The rows of Z fall into 4 groups, and each row is roughly a mix of its group's hidden directions.
Z (148 x 10):
[[  2  59 -15   9   0  29  26   9 -23 -17]
 [  6 -22 -24  -5 -24 -30  22  51   3  20]
 [-25 -18  13 -48  27  -3  22  17 -22  28]
 [-17  20 -48  10 -15  10 -15  11 -49   1]
 [ 22   5  25  38  -4 -37  13   9 -39  20]
 [ 20 -21  23 -38  55  -7   7  -3 -14   3]
 [-11   5  29  36   0 -27  16 -15 -50  13]
 [ 39 -14  31  26 -17 -14  11  -7 -18  43]
 [ 20  -5 -49  -4  42 -12   6 -20 -30 -13]
 [  7  -8   4  46   8 -47 -14  15 -32 -12]
 [ -1  32 -31   2   2 -32  40 -29   1 -26]
 [-14 -50  18  17  11 -32 -22  -8  33  -7]
 [-27 -25 -26   1   9 -11  26  30 -15  46]
 [ 10  30  21   7 -19 -26  30 -14  49 -14]
 [  4  -4   8  51   2   2 -30 -16  22 -42]
 [-16 -32   6   0 -19 -41  31 -35  -3  25]
 [  7  21  43   3 -19  -6  16   2  55 -11]
 [ -6 -11  34 -21  10 -32  -5  45  -2 -34]
 [-28  41   5 -12 -29  18  -3  41  14  22]
 [-10 -37  39  -3 -14  32 -27  30   3  16]
 [-20   3   3  32 -67   4  -2  13  10   1]
 [ 32 -45  28  22   6   3  12 -13 -15  36]
 [ 12 -49  31 -11  15  -3   7 -12  34  30]
 [ 33 -45  -9 -28  -9 -15 -16  10  14  37]
 [ 17 -10  25  45   4 -34   2  20 -21 -34]
 [ 34  -8  -7  30  12  25   1  47  26  19]
 [-23  -5  -8  24  46  33   0  24   3  35]
 [-53 -17 -17  -7  37  19  -3 -24 -15  12]
 [ -6 -57  13  -4  17 -33 -18   2  25  21]
 [-11   1  11  -4  49  28 -34 -21  11 -32]
 [-23  16 -10 -48  -4  42   8 -17  27  12]
 [ 58  24  14  -1 -22  -7 -16  -3  21 -29]
 [-29  43 -34   1  -5   6  -8   8 -24 -40]
 [-14  42  -2   1  28  15  26  35 -35  10]
 [ 26   0 -23 -36   7  21 -10  41  38  -6]
 [ 14 -44  28 -28  45  -2  -5  -6 -14  14]
 [ 48 -30 -10  19   1   0 -25  42   6  -6]
 [ -5  27 -55   3   7  20 -20  23 -31   4]
 [ 38   8 -10  -4 -55 -21  10  29  13  -5]
 [  3   3 -11  10 -61 -27  31   1  -8  22]
 [ 35  26  -8 -10   4   7  -7 -39  50   0]
 [ -3   5  -4 -12 -59 -34  12 -29  -7 -17]
 [-24 -21  28  23 -60  -1   1   2  13  10]
 [-34  -9  11   3  55  19 -10 -33 -14   5]
 [-16 -16 -32   5  -7 -16  25  39  -7  46]
 [ -5 -40  20 -27  29 -25  31 -31  -5   6]
 [ 18 -25 -12   9 -45 -20 -22 -35  25  15]
 [ 24 -36  -4 -28 -27  -1 -13 -34  36 -10]
 [-15 -19 -29   2 -12 -16  27  44  -6  41]
 [-16  12  -1 -54  13   4  35   7 -18  33]
 [ 66  33  -3   4  -6  -2 -15   4  20   3]
 [-12  -8 -13 -37  25  14 -20   8 -12  55]
 [-14 -16  19 -22  39   4  -8 -45  34  -4]
 [ 15  17 -27   7  -1  33  21 -23  22 -48]
 [-26  14 -55  16 -31   7  -2  13 -28   6]
 [-17   7 -26  16  39 -13  42  13 -18 -31]
 [-16  -2  15 -36  11  16   1 -58  21 -14]
 [ 22   8 -27 -23  64   0   1 -10  -7  -9]
 [-27  -2 -34 -36  36  20   2   0 -11  34]
 [ 23  -4  13  43 -10  -1 -39  36 -17 -19]
 [-29  10 -22   1   9  30  40 -39 -25   1]
 [ 11  17  45  10  55   7 -21  -8  -3 -10]
 [  1  17  49   3 -28  -4  13   8  49  -9]
 [  0  14  29  -2  16  26 -22 -49  -1 -35]
 [ 27  20 -13  -6  -9  22 -18 -61   6 -12]
 [ 13  19  39  -4  29  19 -29 -21   6 -40]
 [ 24 -10  15 -35  61  -9  10  -5  -9  -5]
 [-30 -19  -6  14  11 -15  24  47  -9  38]
 [ 17  34  28   4  43 -13 -18  30  19  17]
 [-21  58  -5   5   9  20  28   4 -33   0]
 [  3  10   0 -37  -5   2   5 -56  37  12]
 [-23  14   4 -41  29   7  32  19 -27  27]
 [-56   7   6 -38  18  13   8 -27  13   9]
 [-43  25  20 -31 -19   3  -9 -21  34 -17]
 [ -6 -53  14   7   3 -36 -24  -8  31  12]
 [-25   1  -2 -45 -10  25 -32 -21  23  28]
 [-26  -2   6  25  55  15   1   5  -8  38]
 [-24 -23 -27   5  -2 -16  27  36 -10  43]
 [  0  14 -27  37 -37   6  16 -12  11 -45]
 [ -9 -18  43 -11  -2 -35  27 -38  16  14]
 [-17  -9 -20  25   8   1  36 -26  11 -51]
 [  0 -13  19 -32  54  -2  -3  20  -2  37]
 [ 48 -12 -15  34  10  -8  12  28 -34  11]
 [-15   4  15   0 -10  22  -6 -67 -11 -24]
 [ 19   7  21 -18 -12  -8 -36  21 -12  54]
 [ 49 -24 -11  17  19  -2  15  28 -22  30]
 [-28   2   3 -20 -16  17 -21 -18  42 -43]
 [-13   4 -18 -39 -10  34 -13  -5  48 -20]
 [ -9  14  -4 -46  -8  40  18 -16  36  14]
 [-23  13  -9  35 -60   9 -15   7  13   9]
 [-11  38 -43  27 -23  22 -11  11   6 -25]
 [-32   8  -9   1   3  10  37 -28  21 -47]
 [ 18  -7 -50  -4  41 -13  13 -21 -25 -15]
 [ 13  50  -9  40  13  22  -1  -6   9 -31]
 [  8   6 -47  -8  36 -21  27 -29 -15 -19]
 [ 10   1   0 -18 -54 -24  -1 -26   4 -39]
 [  2  44 -36 -16   1  10   6  38   1 -32]
 [ -8 -18 -22  -1 -37 -30  36   8 -17  37]
 [  4  58  -8  20  -2  20   3 -39  14 -15]
 [  3   7  21  25 -27 -19  13 -11  29 -53]
 [-17  49  -5 -44  -7  23  24   3   9  20]
 [-27 -10  14  20  22 -35  -9 -32  39  20]
 [ 17 -29  -6 -17  53  22 -29   8 -21   8]
 [ 14  -4  -1   0 -20 -31  13  66   9   6]
 [ 30 -60 -12  -7   6 -13 -14  20  22  12]
 [ 22  16  32 -21   9   6 -27 -26   4 -50]
 [-47 -31 -23  11 -12   1  22 -34 -14  19]
 [-31  18   9   2 -22 -12 -24 -10  24 -54]
 [ 23  -9  14 -34  62  -6   7  -7 -12  -8]
 [ -3  -1   5  21  25 -33 -26  33 -47   2]
 [-13 -45  30  -2 -24 -16   0  -5  -3  47]
 [-28   8 -32 -30   6  24 -15   0  33 -38]
 [-16  27  15  15 -55 -24  28  -6  18  -2]
 [-42  48 -21  -8 -16 -10 -26  -4 -15 -19]
 [ -4 -29 -45  -1  26   3 -14 -13 -46  11]
 [ -8  -8  27  20  24 -11  13  62  -2  17]
 [ 13  23 -32  16 -41  20  20  -8  -1 -40]
 [-52  -8   1 -13 -27  -1  22 -39 -23  -5]
 [ 13 -14 -24 -24  54 -10  13 -18 -32 -12]
 [  1   7  30   1  53  25 -28 -21   4 -24]
 [  4  47  -6  43  10  21   2  -1   1 -39]
 [-10 -11  50  -1 -26  20 -24  28  19  26]
 [ 16  26  25 -13  -1  18 -25 -42   3 -42]
 [  6  10  13  39  10 -36   3  21 -50  -7]
 [-31   1  17  24  -9   0  30 -54 -21  -5]
 [  7 -13   1  47  -9  -5 -18  48 -26 -20]
 [ 23 -47 -10 -18 -21 -22 -17  -5  16  40]
 [ 25  -1  -2 -23 -49 -15  -5 -22   6 -43]
 [ 16  25 -26  22 -29  21  17  -2   6 -50]
 [ 29   2 -33  24 -20   5  11  52 -21  -3]
 [-27 -30 -27   2 -34 -19  34 -11 -17  28]
 [-21 -12 -22  18   6   7  28 -29  18 -52]
 [ 14  42  25  10 -10  22 -13  22  41 -24]
 [ 47  26  20 -14  15  -3 -21  37  13 -19]
 [ -6 -25 -35 -21  39   7  -7   1 -43  20]
 [  7  11 -18  32 -20 -14  11  55 -29   9]
 [-35  18 -28  -2  -1  19  38 -44  -9  -2]
 [ -7   1  19 -20  60  12   8  36 -13   4]
 [ 22   9 -10  -6  46  38 -36  19   1 -15]
 [-16 -26  27  -3  15 -35 -25  12  -7  48]
 [ 12  49 -15  13   6  -7  14 -21  33 -38]
 [-62 -29 -21  -5  23  -4   9  -1 -14  16]
 [ 33 -15   9 -15  -8 -10 -43  37  33   9]
 [ 33 -40   8  -6  47 -11   4 -29   5 -15]
 [-11 -44  27 -12  -5  27 -22  35 -20  21]
 [ -3 -14 -43  -2 -52 -18  19  23   9  13]
 [-19  24  14  18 -53 -20  25 -11  25  -7]
 [-64 -24  -8  -2  15   3  15 -15 -22  16]]
In each list below, four rows fit none of the groups, and each other row fits one group, some only roughly. Which are they? Name them in the order they come.
- j_247: [ 30   0  11  -9  18  -2 -48  39  26  14]
- j_838: [-12 -40  32  20  10   2 -23  29  -7  38]
- j_687: [ 32 -28 -23  15   2  -5  20  42 -32  21]
- j_383: [-17  28  12  25  40  15  20  33 -11 -30]
- j_287: [ 38 -56  -7 -23   3   6 -18   2  24  -8]
- j_957: [-32 -33  21 -40   9 -12   8  12 -27  29]
- j_103: [-18 -18 -10 -10  58  26 -12  32   8   6]
- j_129: [-27 -19 -31 -30 -15   1  40 -37   3   5]
- j_63: [  9 -42  28 -12  32 -40 -12  -5  -3  24]
- j_837: [-44   4 -12 -25 -13   0  39 -41  -3   7]
- j_778: [ 61  31   8 -24 -12 -12 -17   1  -1 -15]
 -> j_247 j_838 j_687 j_63
- j_316: [-20  -2 -45  13 -37  14  19 -36  -4  18]
- j_827: [-26 -12  -3  26  34  18 -13  23 -14  48]
- j_204: [-26  -1   8 -41 -13  23 -12 -27  46   6]
- j_275: [-54  32  23   1   7  -7   4 -38  -8   8]
- j_776: [ 54  44   1 -26 -11  -8  12  -1  10 -15]
- j_805: [-15   2 -29   3 -45 -16  21 -45 -14  10]
- j_421: [ -2 -41  13  24 -18 -14 -33 -17  36 -24]
- j_403: [  7   1 -41  16  45 -16  26 -22 -25 -11]
- j_685: [-37  -2 -27 -48   0   2  20 -27  14  21]
- j_500: [-17   0   0 -46  -6  -9  19  -7 -28  49]
- j_709: [ 46 -32 -10  -7  -6 -23 -23   2  28  31]
 -> j_827 j_776 j_403 j_685
- j_18: [-13   4  -3  31 -17   6 -20  58 -14  27]
- j_969: [-43 -17  39   7  10 -19  24 -20 -32   4]
- j_738: [ 47  45   9  -7  25   8 -32   9   4  -4]
- j_418: [  9  18 -46  15 -35 -13  -4 -22  -9 -38]
- j_279: [-37 -19 -17  -6  -5 -41   9  15 -45  11]
- j_909: [  2   1  53  21  -7 -16   1   8  50  -8]
- j_903: [ -5   6  33  18 -34 -14 -12 -17  24 -48]
- j_146: [ 11  33 -29  11 -42  33  12  -4 -22 -24]
- j_527: [ 11  23  -2 -13   2  10  -9 -62  36   8]
- j_423: [-23  25  12  19  43  23  21  25 -17 -28]
 -> j_18 j_418 j_279 j_909
- j_883: [-22  35 -34  50 -14   9   0  16   2 -17]
- j_75: [-39  51   8  32   1   0   8   3 -28   9]
- j_779: [-24  15  12 -34   6   1  13 -56  20  18]
- j_10: [ 14  -2  45  18 -24  12 -12  -1  49 -19]
- j_327: [ -1   1 -11  35  27 -39  23  20 -32 -24]
- j_815: [ 20  13  -3 -24 -33 -18  23 -21  19 -47]
- j_505: [-15  38 -18  -9  40  10 -22 -13  17 -39]
- j_7: [ 10  42 -19  15 -15  31  22  -2  -8 -44]
- j_172: [-29 -21 -49   1 -31  -4  23   6  -1  31]
- j_431: [-27  40 -13   9  30   2 -14  26 -15 -40]
 -> j_883 j_815 j_505 j_431
